One vector is turned by the same rotation once a step. Each row is the vector after some number of steps, and that number follows the row.
The counts run from 0 to 150.
[ 14 -44 -13 -23   6 -26  10  17 -39 -13  -8  -8 -44 -28 -12  18   7 -11
   6  -8  17  -8  13   7  29 -20  15  30  -7   2   6 -14  22  31 -35  11
  -3  16 -18 -37   2 -32  19  37  -3   7  45]
60
[  8 -12   2   7  25 -51  -9  15 -56  13  20   7  11 -12 -33  26 -24 -31
 -11   8   6 -17  -9  -8  13 -29  10  42  -3  12  14 -19  34  35   8   9
   3   4 -11 -35   8  17 -19  12  11  -1  10]
97
[ 33   0  -2   2  25 -20  -7 -31 -22 -17   5  20  25 -28 -20  41  12 -10
   5  11   1  26 -24 -15   9  17  17  36 -23  -5  46 -43  24  54 -23   6
  15  -3 -12   6   6  23  14   6 -11   4  20]
137
[ 21  26  -5  10  19 -32  11 -31 -20   1  15 -14  -2 -17 -24  42   4  -3
  -9  -1  21  32 -15 -28  14   4  16  53 -11  12  37 -30  23  50   4   2
  18  -9  -7 -20   7  30  10  22  16  10  18]
11
[ 31  24  14  -7   5 -29  27 -31 -19 -28  11  -4 -10 -35 -27  50  30   3
  -5  -5  -2  47  -1 -18  12  -9  12  24 -22 -10  38 -27  24  36 -18   5
   5  -3   9  11  -2  20   7  24 -13   2  22]
75
[ 29  13  -3  11  25 -40   7 -13 -19 -30  -4   8 -11 -36 -13   7  -3 -22
 -18  27  35  17  14  -3  39  -2   3  42 -14   5  37 -18  13  31   0 -22
  14  -4  24   6  27   9  -5   8 -10  15  10]
102
[ 40 -13  10  -4   8 -39 -19  -2 -44 -33  21   3 -10  -4  -9   9  -4  -2
 -10  24 -22  21 -30 -18  -2 -17  15  32 -32  20  40 -18 -12  43 -31 -15
   0  -9  29 -10  32   7 -20  -8 -11  24  34]
113
[ 45 -18   8  16  10 -22 -22 -16 -25 -13   6   8  -3 -16   7  25 -10 -13
   8   8   3 -29  10 -30  -7  -3 -11   8 -24   3  29  11 -18  52 -25  18
 -20  11  42 -14   5  21  -4  34  -3  31  50]
117
[ 49 -18  17   6  17 -44   8 -13 -38 -14   8  53  10 -66 -15  21  22 -11
  -7  -2   3   4  -5 -11   3  26  -2  21  -8   6  18   4  22  32 -14 -10
   7   5 -12  18  -7   3  16   7 -28  19  44]
2
[ 18 -17   0   2  16 -27  22  11 -64  11  -6  -6  11 -37 -17  20 -34 -27
  10  14  36  -7   3  -2   0  -8  29  27  21   9  35  24   9  43  -6  14
   7  -3  12   1  11  36   9  27 -15  29  14]
94
[ 13  -1  -3   1  12 -52  10  -8 -45  15  10  -5 -14 -20  11  55  12 -11
  -1  -5   1 -22 -11 -23  -9   8   4  64  12  -3   1 -12   4  46   1  21
   4 -13 -14 -28 -17  23  15  14 -16 -12  31]
9
[  1 -24   5 -10  11 -42  -9  16 -46  15  18  16 -10 -17   0  26 -17 -34
 -18  10   1 -29  12   3  24 -54  14  36  -7  -2  14 -11  15  38 -17  15
  -5 -12  26 -19   1   8   6  37 -36   7  15]
33
[ 51 -23 -16   8  35 -44 -18  -1 -17  19  16   1   6   7  17  33  17 -22
  -3   8  10  -6 -20 -15  22 -12  -6  35  -8  24   4 -21 -21  44 -42   8
  -8 -18  27 -21 -18   8   6  -4 -14 -20  44]
45
[ 26  -2   6  17   9 -58 -11 -21 -22 -27   3  28   5 -30  -5  15  16   0
 -13  28  22  -9 -20 -13  47 -27  -3  24 -22   3  40  -6  21  37   8 -23
  -3   2   0  -9  14  25  15  -6 -28  25  19]
38
[ 11 -29 -10   9   7 -30  -8  -6 -35 -27   0   3 -13  -5   4  34  14   2
  24  25  -9  11 -19 -14 -15  -7  20  27 -17  16  24 -27   4  53 -45  16
  -6 -28  -5 -10  31  21  25  -3 -30   9  46]
49
[ 45 -20 -17  11  26 -24   3   9 -33   1   3 -10 -15 -18   3  13 -16 -20
 -18  -4  39  10  -7 -12  34 -31 -29  44  -1  -2  43  21 -22  42   7  -1
  -1   5  27 -33 -13   8   5  -7 -24   8  30]
106
[ 35  -8   6 -20   5 -42  -2 -24 -27   4   2   6 -28 -19  19  61  21  -7
  -9 -17  -7  -6 -17 -25   6 -17  -7  55  -1  11   4  -8  17  43   0  25
  16  -9 -14 -17 -22  -3  17  35 -23  -8  30]
72
[ 28   6  -6  -1  21 -42  23  -6 -28 -28  -8  -9 -12 -39 -15  16   4 -22
 -15  24  25  20  26  12  46 -26  -3  47 -16  -4  21 -13  15  19 -11 -21
  16  -6  45  12   7   1 -12  16 -17 -19  11]
103
[ 21 -51  -6 -19  21 -20 -15   8 -42  -9  11  31 -31 -29  -9  13   7 -17
 -22 -11   1 -18 -12   1  28 -11  18  34 -22  -3   9 -19  13  29 -21  -4
  -5  25 -20 -46   2 -22  12  14 -18  19  34]
61
[ 27  -5 -10  35  42 -21  13  -3 -41   4  22  13 -10 -21 -12  11 -18 -22
 -25   1  24   4  24 -21  25  19 -18  20  -4  -5  33   9 -24  32 -17 -11
  -1   6  17 -34 -15  26 -15   1   8  -1  58]
18
[ 37 -30  29   6   0 -41  16  29 -65   2  -3  15 -36 -19 -21  10  18 -10
  -7   2   3  22  -3 -20 -10   6   7   8   1  34 -18   2  21  23 -13  10
  -4   5   9 -22   0  -8  -9   9 -20  13  72]
88
[ 30 -12  -4  15   9 -55  17  10 -26 -33  28   4  11 -40 -12   9  28 -37
  -1  29   3  -2  -9  21  19 -14 -13  31 -13  10  18  -6  -7  21 -37 -23
  -6 -17  37  13  -2  15  -2 -13 -32  -7  35]
41
[ 54 -19 -17  -4  16 -42  -2  13 -28  13   1 -22 -19  -5  20  33  23 -15
  -3   6  12   0 -10 -13  31 -22 -15  40 -11  16  -4 -16 -36  37 -15   9
  -9   9  42 -13 -13   1   5  -1 -36  -6  46]
44
[ 28 -18   1   1  18 -12 -16  -7 -31 -12  10   8  -8  -5 -20  20   4   2
   6  31  -4  22 -36 -13  -7  -4  26  36 -17  19  41 -40  -2  53 -33  15
 -13  13   6  -8  30  25   5 -12 -13  30  25]
50
[ 22  -3  -7  29  36 -22  12   6 -37   4  24   3 -35 -21   2  21   5 -30
 -28  12   5   7  23 -17  18  16   0  36 -12 -10  10 -21 -14  21 -14  -7
  -1   8  31 -41 -10   9 -23  12 -17 -30  58]
17
[ 44 -18  34   1  19 -44 -20   8 -52   1 -30   2   5  -2   2  32  -8 -12
  -5  16   1   6   6 -21  14  -3  19  12 -21   7  -4   3  29  31  -1 -14
  15   4  43  13  -1  -2 -27  45  -9   4  34]
28
[ 54 -12 -13   0   7 -33  16   7 -33  -5  -1 -27 -15 -21  -3  18  16 -13
  -7   8  36   2 -23  -1  28 -22 -23  34  -6  13  18   5 -43  37  -8   6
  -9  10  48   3  -2  10   8 -10 -31   8  27]
43
[  6  -2  24  25 -11 -56  13   9 -27  -8 -17  -4 -15 -17 -25  33  11   1
  10   2   8 -10  -9   4  49 -36  -4  29 -20  -2  12   1  34  36   8  14
 -14  10  -1 -33 -20  12  -1  18 -28  -2  37]
36
[ 19 -13  -6  19   9 -41  25   9 -39 -28  13   2  -8 -37  -3  18  -1 -49
 -11  10   5   1  27  17  37 -17 -19  38  -6  -4  19   2   1  19 -27 -10
   3 -23  38 -13   0   2 -16   0 -28 -30  26]
104
[ 33  -2   5  -7  31 -18  21   8 -57  19  39  13  16 -42 -23  37 -11 -38
 -17 -13   8  -6 -14   8   0   5  13  51  13  -9  24 -13  -6  35 -24   6
   9 -11  10   5 -10  36  -2   9 -27   0  11]
6
[ 19  25   7   1  28  -7  15 -15 -38   6  11 -24 -35 -24  -3  41  14  -9
 -26   3  13  13  -1 -19  10   4  11  27 -22 -26  37 -26 -24  19   6   2
  14  31  39 -11 -23  22  -7  23 -32   6  42]
79
[ 23 -22  -8  -1  17 -17 -14  -8 -23   8 -14 -30 -24   5  -3  22   5  -6
  13  12  16 -18  16 -19  25 -33  28   5 -29   3  27  -9 -11  44 -30  10
  -6  -4  34  -1  -3   4   9  64  -1  22  41]
119
[ 22  14 -15  26  23 -22  25 -11 -40   3  25 -15 -19 -26 -13   7  13  13
 -12  -7  39  -7 -19 -25  19  -1   0  15  -9   1  42  16 -22  35  -6  -3
  -7   8  -1 -21 -29  45  16  22  13  22  59]
82
[  8 -16 -25 -14  29 -38  -3  -1 -46   2  35  21 -28 -14 -17   0  17  -3
 -21  12  11  11 -10 -23   2  -8  37  26  -9  31  16 -20 -11  33 -36 -25
   2 -20 -21 -20  -3  27  10  18   0  14  49]
85
[ 27  10  -2  -5  15 -20  21 -18 -42 -27  12 -12 -44 -47 -12  20   1  -7
 -34  16  36  30  17 -23   9  18   1  38  -1   1  42 -21 -13  23   4  -3
   7  28  28 -24  21   5  -7   9 -14  20  39]
15
[ 50 -14  -8 -47  17  -8   6   2 -55 -12 -24  -8  -6 -35   5  26   6 -17
 -16   3  15  -3 -29   5  23 -11   8  48 -14 -16  27   6  -5  21 -14 -19
  38   3  10  40 -10   0  14  22 -24   6  11]
67
[  8  -7   7   6  26 -46  -8   2 -41  16  25  10   4 -16 -27  28 -18 -25
 -31  -1  11 -18  -7   1  39 -56  16  32 -11  -3  33  -6  22  40 -16  22
 -12   7  12 -25  -4  18  -3  17 -13  12  -3]
34
[ 40 -27  30  -4   7 -39 -23  15 -62 -18   0  21  -8 -12 -12   0 -12  -4
 -18   3  -6  12 -14 -20 -17  -5   9  27 -15  24  21  20  17  34 -13 -11
   2  15  15 -13  33  16 -19   3   0  38  46]
26
[ 25 -16  16  23  30 -22  11  28 -52  19 -21  10   8 -14  -9  30  -1 -31
  11  19   2  -3  21 -14   5  15  38  15   9  -1   8   5  17  31 -22  -2
  12 -21  23  17 -13  17  -7  41 -10  -4  47]
92
[ 23 -26 -20  -2  36 -14  11   4 -31 -12  20  -4 -11 -35 -35  12  -7 -20
  21   1  37 -20   6   7  28  -8   7  20 -26   4  31 -16  11  43 -45   6
  -2   5   0 -11  -3   3  12  53  31  18  27]
58
[ 15   4 -15  19  31 -26  15 -16 -15  -3  30 -14 -23 -26  -4  29  18 -15
   1 -12   5 -24  17 -14   5  10 -23  35 -26 -10  18  -9 -15  35 -26   2
  -6  -9   5 -36 -30   9  -4  30  25 -13  60]
144
